In the data rows, 50 means zero.
Here are some points, each followed by its number:
98:70:31:67:99:54:68:45:0:68:65:27:58:10:15:61 0
69:35:70:78:49:41:45:59:9:29:77:81:42:54:54:24 1
38:39:77:27:0:62:74:60:80:33:53:39:49:57:69:24 2
32:61:55:50:39:46:41:45:46:57:49:34:51:48:65:56 3
69:42:43:57:65:52:66:56:51:46:52:55:47:45:35:53 4
60:45:48:75:56:38:29:48:20:35:61:79:46:50:39:55 5
31:64:73:43:42:49:73:42:44:47:81:16:63:47:82:21 6
50:44:54:58:40:48:48:61:43:49:53:58:40:52:49:51 7
31:33:48:52:1:37:50:47:83:36:51:63:47:69:52:60 8
37:48:63:57:29:44:52:59:49:53:52:53:45:55:60:42 9
63:24:28:62:56:42:51:53:57:51:50:73:34:56:19:67 10
35:48:40:35:31:50:47:28:66:43:54:39:69:58:54:55 11
61:62:56:41:75:68:76:61:48:63:53:34:59:36:56:44 12
48:76:32:43:63:58:29:27:47:62:37:36:61:42:45:75 13
40:54:57:55:34:51:42:58:45:54:50:55:53:50:60:54 14
60:47:29:53:66:42:43:36:49:47:48:57:51:52:32:71 15
56:59:53:47:85:63:65:46:36:44:51:28:53:33:49:34 16
63:68:51:64:99:63:68:62:28:61:62:43:55:36:44:50 17
33:53:62:52:27:47:52:54:45:53:58:41:51:54:70:45 18
45:39:79:62:16:46:46:89:37:53:44:67:36:59:67:35 19
51:40:23:68:71:42:57:50:58:67:46:56:39:54:29:69 20
36:58:55:55:44:46:54:43:45:53:58:43:56:50:61:54 21
47:56:56:45:56:75:61:94:60:96:22:43:53:51:55:68 22
36:71:44:48:56:45:36:33:46:56:48:42:59:52:55:71 23
50:55:59:44:46:65:53:58:51:66:39:42:52:48:57:46 24
36:50:51:58:55:46:55:41:54:52:60:47:62:56:64:53 25
75:42:16:65:73:36:32:34:44:43:45:65:40:51:17:73 26
55:44:43:40:35:42:38:35:72:49:44:47:56:46:59:55 27
46:61:64:18:32:65:57:57:81:64:34:25:57:43:71:37 28
45:44:65:63:27:50:43:80:41:60:47:67:44:56:62:49 29
61:56:52:57:63:57:45:48:42:52:49:53:52:46:52:45 30
62:46:42:60:89:51:63:47:39:57:56:46:54:41:38:51 31
32:46:57:51:46:50:71:57:65:50:62:41:58:54:64:38 32
47:52:59:44:36:58:52:56:45:45:55:47:54:52:62:40 33
42:47:48:48:47:49:57:52:60:51:47:50:51:50:51:50 34
44:54:66:46:42:61:60:69:56:68:48:37:54:51:71:43 35
48:48:58:47:52:53:62:56:51:52:50:42:50:48:59:35 36
93:22:35:99:62:5:0:0:0:0:99:99:35:56:1:31 37
60:43:48:49:33:42:32:40:40:31:52:66:45:59:39:47 38
24:39:87:18:0:63:80:75:72:38:66:26:55:62:99:0 39
57:70:22:54:78:52:34:33:42:62:35:46:53:48:38:85 40
45:38:41:63:55:43:60:56:57:61:53:56:48:63:47:61 41
60:46:44:44:47:43:31:32:42:34:56:52:49:46:44:47 42
65:47:50:60:58:46:39:45:39:40:56:66:49:45:48:46 43
63:50:51:49:74:61:63:53:50:46:53:55:43:45:34:45 44
44:67:58:40:50:59:54:50:56:58:49:31:56:41:70:45 45
55:43:53:35:50:53:72:59:60:46:55:41:51:43:53:39 46
65:50:50:55:58:50:43:51:43:51:52:63:50:49:50:47 47
36:61:52:50:48:53:35:41:45:49:44:32:55:51:63:56 48
53:53:53:34:39:54:37:41:51:55:43:51:46:49:58:44 49
53:59:54:44:49:58:52:55:46:50:50:49:50:49:55:40 50
49:45:67:29:27:58:78:60:70:43:57:41:56:48:64:29 51
55:48:46:36:40:44:43:50:72:53:45:43:51:40:63:50 52
40:47:48:57:54:45:49:46:51:54:56:52:61:54:52:61 53
41:32:52:11:0:43:41:45:95:42:36:40:50:61:70:34 54
71:32:26:66:66:36:34:46:38:42:48:83:38:59:12:74 55
32:47:47:64:66:43:62:41:61:57:65:46:67:57:66:59 56
62:50:45:51:56:44:41:45:62:50:51:57:52:43:51:56 57
55:39:42:55:52:46:52:56:49:51:54:59:46:58:44:54 58
55:39:59:37:24:51:60:56:60:44:47:54:43:57:53:41 59
66:36:39:54:66:47:46:50:46:43:48:65:43:49:28:57 60
51:23:94:82:2:47:46:99:32:65:46:94:18:68:71:37 61
37:65:48:43:52:56:47:29:50:49:61:32:61:47:63:56 62
47:51:46:59:60:44:48:50:43:46:41:55:45:42:40:54 63
63:55:44:55:86:57:65:51:36:51:54:47:50:42:32:54 64
56:52:62:57:62:61:55:75:41:66:45:55:48:45:60:47 65
60:17:37:36:6:33:38:47:75:33:38:71:35:59:36:60 66
68:35:38:55:57:42:42:50:46:44:45:72:39:51:19:66 67
43:71:68:39:64:66:70:62:44:54:50:34:55:35:64:27 68
57:53:53:41:43:62:52:56:48:45:51:51:55:55:53:46 69
56:53:41:61:69:44:42:49:40:51:49:61:48:46:37:66 70
56:35:50:41:20:46:41:51:62:40:39:62:38:59:42:49 71
28:51:70:42:20:49:54:58:52:47:53:38:49:50:73:37 72
37:62:40:43:57:51:41:24:57:55:51:33:64:50:53:63 73
38:0:54:31:0:33:46:59:99:14:30:89:23:90:44:54 74
46:61:48:48:54:59:41:64:48:60:21:55:52:41:55:58 75
41:55:52:55:46:48:45:51:49:53:44:54:50:50:52:51 76
69:53:37:61:95:55:57:45:35:50:52:53:49:42:27:58 77
34:0:64:69:14:40:69:90:60:59:86:67:62:94:95:28 78
32:38:46:67:61:39:62:51:70:63:63:50:59:60:62:53 79
39:63:55:39:39:50:40:25:35:34:55:27:55:42:66:27 80
43:27:34:72:58:37:63:62:60:71:57:61:48:66:48:63 81
34:63:50:0:0:59:38:27:87:47:31:20:49:55:64:41 82
55:62:58:39:59:60:57:58:65:53:45:42:58:40:64:43 83
59:48:52:41:52:49:42:52:62:53:42:47:50:51:58:49 84
53:57:49:58:70:50:53:50:48:56:37:50:44:44:37:58 85
59:51:55:50:53:51:52:49:46:45:51:55:50:54:46:46 86
69:34:36:61:63:43:48:55:48:49:48:70:39:57:24:65 87
53:24:45:36:0:38:39:54:73:35:39:69:40:66:41:50 88
63:43:36:62:68:44:49:50:44:54:48:67:44:51:30:62 89
44:77:39:48:57:56:40:27:45:55:41:34:58:48:55:71 90
60:49:46:53:72:54:56:52:46:51:53:54:50:47:34:50 91
48:42:46:37:18:43:41:36:61:41:55:45:50:60:52:40 92
48:48:56:45:52:60:64:61:59:62:49:38:57:48:61:44 93
62:48:48:56:38:43:26:37:24:27:56:72:45:61:31:45 94
50:57:61:34:44:64:54:52:58:55:41:40:54:55:56:40 95
50:44:46:59:59:43:56:57:50:55:53:56:47:53:46:56 96
46:59:55:25:23:57:46:41:66:42:42:40:55:52:54:39 97
66:57:49:52:79:53:42:40:38:43:55:48:52:42:42:50 98
57:57:59:45:52:60:60:56:50:50:49:49:48:46:51:40 99
53:55:58:44:53:62:62:56:57:55:47:43:54:46:56:39 100
48:53:59:55:42:58:46:70:38:57:40:61:45:49:54:52 101
60:55:60:44:56:66:66:59:51:51:50:45:52:48:53:38 102
37:55:47:57:53:44:50:44:55:52:56:50:54:54:57:54 103
84:35:47:82:70:32:17:35:0:9:76:89:36:53:21:43 104
42:58:58:48:39:55:55:58:50:56:52:47:53:52:58:48 105
52:64:43:42:70:50:53:24:46:51:51:34:64:39:53:50 106
34:40:49:63:55:42:63:54:70:62:60:47:57:61:56:50 107
50:31:36:63:48:36:63:50:60:70:63:58:47:69:44:66 108
83:69:37:71:99:58:64:52:14:59:65:46:66:26:17:63 109
39:52:51:57:39:47:45:54:52:58:50:54:51:56:54:60 110
56:42:52:38:38:60:65:59:60:43:53:49:48:51:46:37 111
61:41:52:53:60:53:59:58:49:45:49:51:45:48:40:50 112
98:17:0:83:76:25:13:36:56:47:30:99:29:71:0:99 113
80:28:27:87:52:12:0:13:0:0:70:99:30:57:0:63 114
54:44:58:42:43:60:79:62:58:48:58:43:48:47:47:40 115
39:49:48:34:24:48:47:40:59:42:48:49:54:61:54:44 116
33:45:59:55:20:40:51:60:58:55:46:51:41:55:59:48 117
58:53:54:51:41:51:32:37:29:28:59:59:46:49:46:40 118
61:41:42:51:51:47:52:47:47:45:49:62:44:51:32:52 119
76:53:41:60:78:48:49:50:45:44:51:65:47:43:32:58 120
55:45:63:49:35:53:52:63:52:48:46:55:45:56:51:43 121
38:42:53:48:40:47:59:54:53:48:61:48:54:56:63:44 122
73:45:46:52:88:51:65:56:41:50:51:55:50:36:27:59 123
44:54:61:39:27:56:53:50:51:46:52:36:49:53:62:40 124
36:49:48:56:53:39:33:40:48:34:33:53:41:41:46:45 125
58:78:0:53:75:73:8:52:62:96:4:77:46:73:5:99 126
37:51:59:53:33:41:57:56:53:57:52:48:43:53:58:45 127
51:40:53:54:51:52:72:62:54:55:58:44:47:53:48:44 128
53:50:61:51:62:54:53:71:50:63:41:49:47:46:57:54 129
50:52:56:37:26:47:39:30:45:28:54:44:50:50:54:30 130
41:58:55:47:44:49:50:49:55:54:50:38:59:47:60:51 131
44:70:54:49:60:52:46:39:40:45:47:39:55:36:54:49 132
60:36:53:51:41:44:47:56:58:45:51:60:46:53:54:47 133
81:31:4:64:61:31:17:25:50:36:38:81:37:63:0:84 134
64:53:29:65:88:46:39:53:38:53:39:67:43:50:23:76 135
62:67:48:50:96:55:64:43:38:45:50:41:53:25:37:50 136
22:69:99:6:19:83:99:74:60:33:73:2:65:31:99:0 137
51:55:61:33:49:68:71:65:66:66:42:33:54:49:66:42 138
45:50:49:49:48:48:41:39:45:43:55:50:54:54:51:47 139
70:58:62:69:97:66:66:82:21:60:55:65:50:42:51:46 140
46:25:50:21:0:38:36:43:82:30:34:55:44:69:53:38 141
50:60:40:54:57:53:21:49:42:59:31:61:49:52:40:71 142
38:29:41:66:48:45:68:55:58:70:74:51:65:73:74:57 143
59:46:52:49:44:47:45:52:52:45:53:58:49:48:51:47 144
47:35:49:47:24:39:54:55:66:49:49:57:44:60:49:51 145
51:46:46:49:60:51:64:55:49:51:58:55:52:50:47:45 146
51:55:55:47:43:58:50:52:42:58:45:47:48:58:53:46 147
48:49:58:23:18:60:46:48:72:54:34:41:50:55:60:43 148
41:51:49:53:51:46:57:49:64:61:48:45:56:55:60:51 149
57:52:44:55:69:51:52:48:46:40:39:54:42:42:36:53 150
46:57:46:49:54:52:50:35:51:49:60:42:59:46:46:56 151
46:50:30:60:58:46:39:46:52:64:43:58:49:59:38:86 152
52:0:23:79:26:31:57:85:76:87:65:80:40:99:37:81 153
52:47:69:48:29:53:56:61:43:43:57:55:49:50:60:26 154
41:45:51:31:13:52:50:48:60:40:45:48:48:58:59:46 155
52:52:52:50:40:51:43:47:43:49:51:56:48:56:47:45 156
50:54:49:44:41:50:39:42:53:44:47:49:51:50:52:49 157
39:52:51:55:44:51:52:53:50:56:49:54:52:52:54:54 158
40:59:57:37:40:62:45:47:58:52:40:38:53:53:55:46 159
46:47:55:54:49:53:60:54:47:47:50:50:47:53:50:50 160
41:45:72:63:24:50:45:79:40:61:46:61:44:55:65:43 161
49:43:29:64:66:43:58:53:54:59:51:53:42:60:36:64 162
52:58:55:30:41:57:53:40:52:43:47:33:53:43:54:34 163
43:43:59:44:38:49:67:60:56:42:56:45:48:50:62:34 164
55:41:47:48:37:50:42:45:53:45:50:53:45:53:46:49 165
54:48:54:50:47:53:43:46:38:48:50:51:51:57:53:39 166
57:52:62:37:53:64:68:58:57:52:53:42:50:47:46:34 167
51:39:44:58:48:42:47:49:49:53:50:61:44:63:37:57 168
33:50:64:52:17:44:46:66:51:55:39:54:40:54:66:46 169
58:43:44:53:52:44:41:48:45:47:45:61:44:52:34:62 170
57:48:53:42:53:57:67:57:49:45:52:42:48:47:54:37 171
30:78:30:44:93:53:47:0:51:47:62:25:88:44:47:77 172
58:43:53:51:48:52:60:63:50:47:48:55:49:54:45:48 173
59:53:51:46:61:63:52:49:41:51:51:45:53:47:47:47 174
42:79:35:46:78:49:49:17:47:52:55:28:69:38:58:68 175
46:49:36:60:57:43:52:53:53:58:50:52:44:58:41:61 176
37:78:36:47:67:46:37:21:49:56:48:32:71:35:59:78 177
20:48:91:49:12:44:62:61:40:42:62:35:54:48:95:26 178
31:42:46:64:49:37:90:49:77:77:90:28:69:65:69:48 179
43:43:47:54:51:52:61:57:57:59:52:45:49:53:57:48 180
62:60:46:59:87:52:51:46:31:56:52:45:53:42:41:57 181
25:65:37:37:52:52:56:9:56:44:79:14:84:54:64:50 182
66:86:64:75:99:72:90:71:12:71:79:30:68:18:56:49 183
52:37:35:62:25:40:0:75:39:57:0:99:24:53:13:99 184
37:48:64:61:28:46:47:68:46:56:47:60:41:57:57:52 185
72:25:35:48:34:32:30:48:59:32:36:78:37:58:23:65 186
66:52:49:51:67:56:62:50:45:48:53:42:52:39:44:45 187
62:45:62:66:64:54:56:79:32:64:50:63:47:52:60:39 188
39:53:50:57:44:39:57:52:52:59:57:48:49:55:50:49 189
63:45:44:48:49:52:54:52:52:47:46:56:45:51:39:54 190
30:64:60:43:46:44:55:31:42:51:59:21:65:45:82:45 191
53:51:50:34:39:59:54:50:59:55:38:46:46:53:47:50 192
68:48:46:53:75:51:51:53:42:49:52:58:48:42:35:53 193
63:45:52:57:55:51:35:47:37:39:53:63:46:40:48:44 194
66:32:37:57:55:43:46:52:49:41:42:74:39:54:29:63 195
48:26:58:38:10:47:66:60:81:37:53:54:37:60:47:49 196
66:50:45:54:75:54:59:54:38:50:50:60:49:49:35:53 197
44:60:73:36:47:65:83:62:46:43:59:28:56:37:70:19 198
54:55:54:43:31:45:34:26:34:23:52:51:45:52:49:31 199
45:54:67:27:24:69:74:62:66:54:53:32:54:48:68:27 200
52:45:44:44:45:41:37:40:65:50:47:50:56:45:57:56 201
55:48:48:35:35:50:39:45:58:43:48:52:50:52:47:48 202
46:47:49:39:41:56:51:42:53:44:49:49:50:55:44:47 203
36:41:46:62:49:37:80:52:70:71:78:37:62:63:63:51 204
34:70:36:47:79:52:46:18:50:50:57:35:76:46:48:69 205
46:49:66:58:21:49:49:63:37:45:56:55:41:56:61:35 206
64:61:49:62:99:57:63:57:50:53:58:52:52:30:42:53 207
51:55:58:42:40:65:45:51:47:47:48:48:53:55:54:45 208
47:55:68:37:55:64:78:62:56:48:63:29:56:38:69:25 209
86:25:36:88:66:20:14:33:3:10:68:99:33:53:10:54 210
51:41:67:62:38:55:47:74:31:58:51:57:43:60:65:34 211
42:60:55:45:46:54:46:47:42:55:47:51:54:54:51:50 212
53:36:44:54:42:43:51:53:55:48:50:61:41:62:38:55 213
61:29:33:59:56:37:45:52:55:52:44:68:42:59:26:66 214
29:54:54:56:37:44:57:47:62:59:64:41:55:52:64:47 215
47:56:52:32:46:57:49:54:80:58:39:37:56:44:68:49 216
36:63:47:43:45:55:41:35:49:51:47:37:57:52:56:55 217
36:55:36:60:66:44:30:34:46:49:37:57:62:44:38:81 218
53:45:55:49:50:54:64:62:52:48:56:50:44:48:45:44 219
53:61:58:52:63:64:57:64:45:53:40:49:51:39:56:44 220
52:53:53:52:57:48:47:47:44:46:47:55:45:49:46:45 221
61:48:54:55:48:47:35:42:36:33:57:62:46:51:49:42 222
38:66:42:40:53:60:44:24:49:52:46:31:64:52:49:65 223
62:42:44:54:53:42:42:51:62:49:46:59:49:45:47:56 224
49:54:42:57:50:58:16:74:42:58:0:78:37:45:35:87 225
67:48:42:53:75:46:53:53:57:50:54:57:55:42:40:56 226
65:48:47:61:77:46:52:57:47:52:51:64:47:43:44:55 227
50:83:17:51:73:54:24:26:44:64:29:44:57:48:44:97 228
34:26:47:70:46:40:78:59:63:71:86:46:68:76:80:51 229
61:41:51:47:63:57:73:60:51:46:58:50:47:45:37:41 230
58:51:58:56:73:62:61:69:41:61:52:49:53:44:59:45 231
46:41:67:58:29:49:45:73:40:58:45:57:39:58:63:38 232
54:47:48:51:53:48:50:55:46:46:49:56:46:53:42:52 233
42:51:55:54:49:48:54:49:53:54:52:48:53:54:54:49 234
43:60:52:41:40:59:45:43:57:51:45:40:60:51:54:52 235
52:62:60:55:35:44:27:72:34:45:1:70:20:25:35:53 236
51:48:53:49:50:53:55:55:49:49:51:50:47:52:49:43 237
38:52:51:48:43:50:50:53:52:57:55:48:48:51:55:52 238
51:44:69:61:32:42:53:64:29:40:75:62:36:58:62:20 239
Which three points above are nearest to each new point? Their numbers follow each, nearest first.
29:48:72:54:14:47:55:65:47:51:57:47:43:54:75:33 72 18 9
44:40:57:49:43:54:65:57:49:38:60:47:49:50:62:31 164 122 36
51:65:71:31:58:71:84:63:60:55:65:21:58:35:69:25 209 198 68
46:37:56:48:39:58:70:63:54:45:63:48:47:53:63:34 164 122 115
40:52:56:58:33:39:61:59:53:58:45:55:37:52:54:49 127 9 117
44:66:66:34:59:77:82:73:76:81:39:25:61:46:80:35 138 35 28
58:48:55:54:40:48:44:43:35:37:59:55:45:54:46:39 222 118 156
56:53:63:55:56:58:53:69:36:59:44:59:47:48:54:43 65 101 129
42:65:45:35:70:59:60:25:45:49:59:23:70:43:51:47 106 62 223
44:66:33:51:66:60:22:55:52:77:16:56:51:52:39:91 142 152 40
38:65:43:53:66:49:40:32:46:56:50:41:65:47:51:70 23 73 90
45:57:43:52:55:49:48:38:46:51:51:36:57:46:49:58 151 217 103
65:50:49:65:74:43:50:53:59:53:54:70:51:34:49:58 227 226 120
54:49:49:44:43:46:26:32:43:31:48:52:49:48:47:39 42 199 118
51:56:64:58:27:43:42:80:38:50:14:69:10:36:40:50 236 101 185
43:48:60:52:27:49:49:59:46:49:50:56:46:54:56:44 9 121 14
60:48:45:49:49:47:41:38:44:35:55:57:46:52:36:48 42 222 119
33:56:57:56:29:46:40:60:49:57:53:53:50:51:70:56 14 18 110
59:53:51:42:48:53:50:45:48:43:48:51:48:49:47:43 86 221 237
35:67:43:7:4:58:29:9:77:36:35:20:47:56:52:41 82 97 148
61:54:50:54:71:56:64:53:40:51:54:41:50:40:48:49 187 174 91
34:61:37:17:14:54:37:19:79:42:30:24:51:53:47:50 82 97 11
43:60:47:53:52:43:45:48:54:53:33:51:36:42:35:54 63 85 76
47:79:28:32:85:49:53:0:44:52:49:5:78:28:61:54 175 172 106
52:57:54:60:59:53:47:58:38:54:53:56:52:46:50:55 30 47 221
33:59:93:25:23:76:99:76:63:43:72:15:60:39:90:0 137 39 198
44:21:44:64:44:44:66:63:62:67:72:57:60:77:68:53 143 229 107
46:45:59:24:1:54:52:42:65:31:48:42:47:53:61:30 155 97 92
27:55:36:74:90:50:76:25:61:54:89:40:87:62:66:64 56 205 79
46:51:48:49:45:44:35:35:47:38:52:49:53:50:51:45 139 157 42
44:51:47:57:43:47:61:50:58:61:63:51:52:60:53:52 189 234 180
89:32:84:99:99:71:93:99:0:99:71:97:46:47:65:40 140 188 183
49:51:31:60:60:44:1:60:36:52:0:79:42:47:26:99 225 184 142
34:56:52:55:36:40:43:54:59:50:44:53:46:49:56:63 110 76 158
45:38:56:4:0:49:46:43:91:36:32:36:49:60:69:30 54 141 82
41:65:49:35:38:58:37:31:44:46:44:29:57:50:60:46 217 48 235
30:52:52:56:39:42:42:51:49:59:48:51:52:52:55:59 110 158 76
69:52:60:72:87:58:57:73:21:52:62:70:45:45:42:48 140 188 197
54:58:43:62:81:44:54:48:49:53:37:51:40:39:27:66 85 150 70
63:51:42:59:90:48:67:51:46:56:59:41:55:41:39:52 31 64 207
40:59:79:28:41:70:85:65:52:43:65:23:57:41:78:6 198 209 200
42:55:41:13:8:48:22:19:75:38:28:24:51:49:55:40 82 97 148
38:60:47:50:40:46:31:50:52:53:41:54:53:53:57:74 110 76 14
54:38:47:48:35:48:50:52:58:50:49:58:44:64:41:53 213 165 145
40:49:72:34:33:56:71:53:50:26:57:32:53:37:67:13 198 51 209
44:31:40:59:61:44:60:60:59:59:55:53:49:63:47:59 41 96 81
42:38:46:59:57:41:56:49:65:55:57:50:56:56:56:51 107 79 149
48:48:52:45:37:49:46:48:64:53:50:47:51:44:63:49 52 131 201
34:51:65:55:22:47:45:62:44:52:51:54:49:55:63:43 9 169 185
51:46:48:50:49:50:54:46:61:46:54:50:50:45:43:59 34 190 233
35:38:79:28:0:59:74:58:73:31:56:39:45:54:74:18 2 51 39
43:53:53:37:36:40:35:19:47:26:53:37:51:50:53:34 130 199 80
49:38:22:69:55:39:55:47:59:77:58:55:50:68:36:78 108 20 162
21:76:99:5:25:91:99:78:61:45:75:0:68:32:99:0 137 39 198
67:42:41:55:45:36:17:29:35:17:55:74:46:54:34:46 94 38 42
62:37:43:40:21:38:19:24:43:18:51:65:43:58:36:46 38 94 199
37:66:48:31:32:49:42:8:48:32:64:27:61:52:59:44 80 62 130
38:37:62:47:46:51:64:59:49:39:58:46:54:50:66:28 164 122 36
35:56:32:60:85:47:13:31:36:42:28:65:71:45:34:86 218 40 142
65:54:53:55:89:52:61:54:47:50:58:48:54:30:41:56 207 64 31
49:61:58:47:50:57:55:49:48:49:54:42:53:47:55:44 50 99 100
48:52:52:50:42:52:40:50:45:51:47:56:47:55:48:50 156 76 212
79:23:24:65:70:33:33:42:53:41:45:82:34:51:9:82 55 26 134
52:56:58:39:59:78:64:84:77:99:27:33:54:51:69:54 22 138 35
53:71:49:50:97:57:62:39:37:49:54:37:58:30:45:49 136 16 181
74:45:58:82:91:47:48:62:14:49:67:78:48:45:39:44 140 227 5
37:63:47:12:13:61:44:21:79:42:35:22:53:53:48:50 82 97 148
46:58:60:34:43:65:61:63:66:70:39:37:55:50:69:48 138 35 24
45:49:49:58:42:45:46:58:50:56:53:57:46:52:55:60 110 158 7
33:52:43:64:63:42:42:45:50:50:48:56:54:52:48:68 53 103 176
57:82:63:62:99:79:90:78:63:74:56:40:63:14:72:50 12 183 17
44:21:51:49:28:48:58:59:61:48:51:64:43:71:51:38 145 59 133
38:49:47:47:53:47:58:46:51:50:60:40:60:51:66:48 25 21 122
55:55:59:31:36:58:63:53:66:52:50:38:53:46:65:42 95 100 124
68:40:45:50:63:49:60:57:53:47:51:56:48:47:32:53 4 112 91
27:69:42:0:0:61:28:2:91:33:21:9:57:49:54:43 82 97 54
66:28:38:53:39:29:25:40:54:36:50:71:44:54:28:61 186 195 38
64:35:44:52:55:47:49:49:55:43:51:63:44:48:35:55 119 60 190
39:64:40:52:53:50:31:38:46:56:40:50:54:51:49:82 23 218 142
58:47:65:75:71:55:66:77:24:66:69:61:57:53:66:37 188 231 65
62:47:47:54:63:42:43:47:61:51:53:63:51:39:52:55 57 224 226
37:65:46:40:46:56:38:31:49:48:47:33:57:50:55:54 217 48 223
94:30:0:79:91:30:25:39:48:49:41:87:34:55:0:97 113 134 26
47:49:45:56:54:45:42:45:48:43:45:56:41:44:42:54 63 221 233
64:55:37:65:98:50:58:43:33:55:48:55:43:40:23:61 77 64 31
56:74:42:56:97:53:54:39:36:44:39:39:46:26:31:54 136 181 77
54:88:62:54:99:73:73:59:24:61:51:32:57:21:54:40 17 16 183
33:76:43:4:32:82:49:38:99:89:11:5:59:52:63:62 28 82 216
27:64:71:35:30:52:70:37:51:47:78:12:64:49:83:21 6 191 198
50:59:67:36:49:66:79:66:59:54:55:34:58:44:65:31 209 138 198
70:37:67:72:56:45:39:65:15:40:71:72:49:56:55:24 1 239 5
56:27:49:39:19:46:51:52:61:41:45:60:38:65:36:46 71 145 59
61:41:19:61:73:44:44:41:52:54:51:63:53:57:27:77 15 89 20
39:44:31:0:0:37:6:5:88:41:31:17:52:57:61:41 82 54 141
36:57:46:57:57:44:49:41:57:52:58:48:57:55:60:57 103 25 53
81:64:40:60:99:54:61:49:15:62:59:36:54:22:26:56 109 0 17
58:33:31:74:64:30:31:45:35:45:58:78:38:53:23:73 55 67 87
41:54:52:56:51:46:46:50:52:51:44:53:50:48:48:51 76 158 234
77:50:34:90:99:37:39:49:15:44:61:81:47:38:19:75 135 77 120
52:45:56:48:57:54:72:57:47:46:56:44:47:48:50:37 171 219 36
80:19:0:79:68:29:31:44:61:57:40:90:35:69:0:97 113 134 55
68:47:52:62:77:47:51:61:52:53:52:67:53:41:54:53 227 226 193
45:53:54:39:41:66:56:76:61:77:29:45:52:55:54:59 24 22 35
60:48:67:58:47:58:47:70:35:60:57:57:49:55:55:42 211 188 101
46:62:55:48:68:51:51:42:41:41:36:44:41:33:46:45 132 150 221
28:0:69:42:0:46:59:82:92:29:56:78:34:91:58:40 74 196 8
51:57:58:29:41:59:53:54:72:58:41:36:55:42:62:42 216 95 83
57:49:46:47:32:45:32:32:43:26:56:60:44:56:39:46 38 42 118
59:51:56:52:72:52:72:43:29:49:69:31:55:37:56:30 16 187 171
53:70:59:44:94:65:72:49:38:45:51:31:55:22:54:31 16 136 12
35:60:42:0:0:51:4:0:71:19:33:13:48:54:52:30 82 97 54
45:50:53:41:30:52:42:38:46:37:52:46:52:52:58:34 130 116 157
29:75:24:34:79:56:43:0:58:46:61:15:88:46:51:72 172 205 175
58:50:61:52:52:56:41:55:38:49:56:58:48:53:52:37 166 86 47
42:43:55:19:8:54:53:49:95:52:42:31:53:49:78:37 54 148 28
50:39:55:44:44:52:66:63:52:44:55:50:42:52:51:38 219 111 164
47:55:50:26:50:57:52:58:97:65:37:33:59:39:76:51 216 28 52
57:57:69:52:63:72:63:77:48:70:41:46:52:49:59:38 65 231 220
43:62:50:32:28:53:34:17:46:27:55:36:53:50:47:40 130 199 80
62:46:54:48:31:36:25:18:22:7:62:57:42:50:45:25 199 118 94
48:43:49:36:10:50:52:49:63:38:45:55:44:59:46:45 155 71 59
31:62:55:53:41:43:42:48:46:55:46:44:57:47:61:67 3 21 48
36:49:64:55:21:50:45:68:41:53:47:61:45:56:62:50 185 169 161
58:53:58:51:55:53:48:51:40:48:54:59:50:54:48:44 86 221 47
55:37:47:57:41:45:49:56:48:45:47:67:39:55:43:52 213 7 58
30:38:95:53:13:39:51:48:17:21:75:33:50:51:91:0 178 239 6
43:52:48:51:51:56:46:56:50:55:36:50:47:50:53:48 76 158 147
48:56:57:44:23:38:32:27:33:21:59:52:44:53:56:29 199 130 118
56:37:65:78:55:44:54:75:27:51:63:74:41:56:54:33 188 211 239
48:50:52:48:49:52:53:52:48:46:49:51:47:49:47:44 237 160 221
56:50:55:46:48:57:57:54:47:48:51:49:46:51:47:40 237 99 50
37:41:67:63:26:43:58:64:48:55:66:52:45:60:70:35 9 206 18
41:54:50:54:42:44:48:55:51:48:41:54:45:47:47:61 76 158 110
34:48:45:56:46:37:24:51:43:36:23:67:43:41:40:57 125 63 142
39:46:49:51:46:45:54:45:65:55:53:43:56:57:55:46 149 234 34
81:40:77:99:99:70:84:99:11:96:65:82:49:45:64:41 140 188 17
47:52:64:35:37:59:57:59:49:39:47:45:52:48:64:30 33 124 164
58:42:45:44:42:48:44:49:54:47:48:56:48:53:42:52 165 190 144
53:52:55:47:47:58:55:57:47:51:48:51:48:52:48:44 237 50 99
35:67:47:48:50:49:43:30:44:52:51:25:65:43:63:57 62 217 48
66:63:59:59:99:68:67:71:39:66:50:44:56:38:48:47 17 207 140
51:49:46:54:50:47:43:53:45:48:49:62:48:52:43:54 233 170 58
42:51:53:42:37:48:48:51:55:56:48:46:50:54:54:49 238 105 34
49:46:60:49:38:49:61:64:46:49:52:52:45:53:54:40 121 237 219
49:59:60:54:37:47:35:65:38:47:17:63:30:34:42:51 236 101 75
41:56:60:10:7:65:52:47:78:52:32:30:54:58:69:38 148 82 28
62:51:50:54:66:50:57:48:44:49:52:52:49:49:39:51 91 197 193
40:82:39:43:63:51:40:19:43:55:47:26:67:36:61:71 177 175 90
